One vector is turned by the same rotation once a step. Each row is the vector after some number of steps, and that number follows the row.
The counts run from 0 to 314.
[120 147 129 108 134 150 109 101 168 129  65 154 104 124 136 148  97 140
 164 107  80  68 197 157 120 102 133 142  91 153 128 142 150 164 129 129
 122 125 131 139 119 115 103 107 108  91 106 105 157 139 126  99 160] => 256
[151 122  96  97 132 139 136 139 163  96  54 155 140 117 105 111 109 162
 103  96 127  85 146 101 149 125 124 129 146 155 119 128 125 115 179 149
 122 103  91  93 127 133  91 152  90  65 166 127 122 127 127 160 107] => 234
[122 118  91  87 112  94 152 173 167 105 131 133 107  91 163 181 124 156
 116 121 157 130 131 141 133 138 142 128 188 113 137 151 178 135 145 124
 125 114 151 105 148 124 109  86 103 134 174 150 180 142 111 149 147] => 18
[133 159 155  95 130 134 125 143 170 112  93 127 149  94  97 105  94 142
 143  88 106 100 119 130 166 115 103 141 166 125 141 144 155  96 169 145
 133 109  81 141 135 178  99 148  61 120 145 105 159 150 109 136 133] => 75
[139 115  93 137 165 140 109 108 166  91  48 143 130 121 120 123 116 151
 133 117 100  63 184 119 127 107 141 118 107 160 150 106 138 155 155 142
 129 121  87 104 120 130  81 122 117  77 114 115 121 153 113 114 114] => 114
[140 102 105 105 104 142 154 170 178 119  90 157 130  87 136 131 128 124
  93  81 110  97 117 103 133 113 132 122 130 133 107 146 133 120 176 122
 132  87 123 137 145 124 135 129  96  72 204 125 142 112 139 180 140] => 91
[119 166 132  92 148 159 157 138 166 117  83 144 116  84 126  94 117 101
 145 104  82 124 119 134 151 125  99 155 120 145 102 189 172 109 166 118
 125 107 119 122 118 131 115 122  52 111 147 106 161 121 125 138 154] => 220
[136 159 160  97 115 112 145 115 154  73  83 131 145 109 113 149 103 161
 148 108 101 127 150 120 184 109 126 113 136  95 131 115 124 105 160 144
 126  72  91 110 133 140  97 120 115 165 158  88 182 144 120 132 115] => 201
[118 152 117  86 106  93 130 111 151  76 109 138 123  91 133 202 124 147
 117 122 109  93 152 132 182 132 130 108 125 107 148  92 120 126 153 140
 112  87 140 132 174  92 101 108 141 141 154  89 154 148 103 125  93] => 51
[119 126 143 101 126 145 117 142 175 132  69 161 109 108 148 155  98 137
 122  86  83  53 171 133 104  97 132 131  70 154 116 130 130 173 129 135
 125 109 122 137 121 127 119 118 124  83 153 105 149 118 156 137 158] => 251
[100 155 121  91 153  98 112 159 149 103 104 139 146  76 147 139 120 185
  94 121 113  61 115 138 146 132  84 154 116 142 154 119 136 142 106 146
 121 127 101  89 159 120  70 152 105 140 148 104 127 125 118 161 105] => 39
[121 120 104 105 124  99 142 180 165 117 107 150 149  93 164 136 123 207
 100 113 135 107 125 127 125 122 115 151 149 122 134 142 144 135 106 123
 128 115 108  63 146 123  88 126 105 144 184 141 155 119 123 186 134] => 162
[118 142 114 112 128 140  96  99 170 131  80 142 109 118 127 158 105 143
 167 115  90  65 195 164 129 109 133 140 115 148 150 136 155 156 135 124
 120 135 134 158 139 118 101 103 104  88  96 114 154 164 100  91 149] => 259
[101 142  86  64 138  92 139 151 145  83 119 134  91  81 166 207 127 135
  98 135 142  89 144 141 141 155 134 122 129 127 142 121 164 160 139 140
 110 116 167 105 151  90  96  92 125 123 154 120 154 138 121 129 116] => 174
[132  94 123 125  96 115 145 176 196 143 117 148 134  96 165 149 116 176
 131  94 120 121 141 139 107  95 144 140 157 103 130 158 159 143 115 103
 144 111 121 125 145 152 125  91 107 136 181 140 187 134 120 165 175] => 283
[121 157  96  86 121 147 126 134 165 135  99 148 131  87 112 105 122 137
 127 108 109  92 121 142 163 141  95 165 166 152 131 172 158  99 171 129
 118 132 129 142 155 115 106 149  45  78 142 124 137 133  91 142 133] => 226
[127 105  87 112 100 135 129 137 178 125  88 168 115  92 145 173 137 132
  96  94  97  64 151 120 128 113 141 122  98 142 121 116 117 150 151 122
 121 102 148 153 162  89 132 111 130  57 175 112 126 120 122 153 128] => 245
[ 91 149  80 103 170 111 132 150 146 101 122 139 116  58 163 140 149 139
  99 142 102  86 111 147 142 151  95 162 113 145 145 151 171 143 116 120
 117 137 144 100 160  87  83 116  87 134 132 114 126 132  98 140 113] => 33
[143 130  98  94 131 132 132 144 162 102  64 146 143 114 104 109 108 163
 106  97 128  80 136 104 150 126 118 133 153 154 125 129 131 110 177 154
 124 109  86 100 130 140  93 156  84  67 168 130 122 126 122 164 111] => 233
[118 137 114 116 127 134  95 101 174 132  85 143 113 114 128 153 104 142
 163 114  95  65 190 167 134 109 135 139 128 147 159 129 161 156 139 126
 125 139 133 162 143 127 101 107 102  85  97 113 152 167  94  90 145] => 260
[114 168 107  91 134 157 146 127 158 125  89 149 121  89 119  93 123 119
 145 113  91 114 126 143 159 136  96 168 140 152 114 189 165 101 169 114
 120 121 131 133 135 110 107 132  43  96 138 111 148 128 102 134 143] => 223
[117 145  96  81 117 163 141 125 160 136  68 172  96 109 139 138 116 131
 131 108  94  85 163 143 125 128 122 156 100 167  95 170 147 145 151 120
 111 117 157 122 126  85 116 118  85  62 146 126 146 110 133 137 155] => 100
[149 121  80 120 104 140 162 116 170  94  80 145 135 102 104 117 145 134
 130 111 111 133 136 111 177 124 134 128 171 122 119 148 140  83 199 117
 123  86 119 128 155 105 117 115  77  91 167 117 147 141  89 150 112] => 84
[120 137 141 103 130 151 117 126 170 126  60 163 104 119 146 152  96 138
 141  95  82  67 182 139 106  97 133 132  69 154 115 134 137 171 125 134
 126 116 125 129 112 126 112 113 120  90 132 106 154 121 150 121 163] => 253
[ 97 148  76 105 180 116 144 149 142  91 113 137 104  60 169 132 150 125
 108 146 101 100 119 139 139 151 103 154 108 151 134 160 181 146 128 115
 115 129 147  88 145  89  83 100  84 135 128 115 133 125 107 138 122] => 31
[123 161 168  95 116  99 116 132 162  95 100 128 160  97 118 152 101 175
 132 101  98  89 133 133 176 107 105 128 138  98 156 106 122 113 137 148
 130  95  82 126 153 154  93 144 114 163 155  84 168 147 108 139 110] => 197
[128  95 128 161 133 110 121 164 193 125 114 136 159  82 152 117 128 185
 133 106 103 109 132 137 123  85 126 144 152 104 162 138 155 139 106 104
 150 116  82 119 154 168  99 106 100 157 151 122 167 153  97 158 149] => 4
[111 144  88  77 115 146 119 129 165 141  85 162  98 107 133 150 114 136
 127 106 109  64 161 151 128 137 117 155 121 172 118 155 156 149 150 128
 110 138 158 139 141  93 112 127  85  54 130 130 137 124 116 127 146] => 103
[ 96 148 107  92 159 100 112 158 153 111 118 138 142  65 151 143 128 174
  91 127 110  62 107 142 143 141  83 161 120 146 158 128 148 141 104 140
 118 134 117 102 168 111  78 141  97 133 145 108 123 128 109 158 106] => 37
[116 133  96  94 188 114 160 170 147  75  99 127  96  78 170 134 127 118
 104 131 127 113 122 121 120 141 129 131 119 141 120 159 191 153 141 128
 129 110 128  67 108 125  86  89  99 136 151 130 151 123 144 148 138] => 26
[132 102 117 125 171 114 133 167 179  97 107 111 117  89 152 129 110 127
 137 110 135 109 137 132 113 112 144 123 168 124 159 148 205 153 145 123
 146 126  95 119 116 190  98  85  87 130 129 138 174 161 113 126 158] => 145
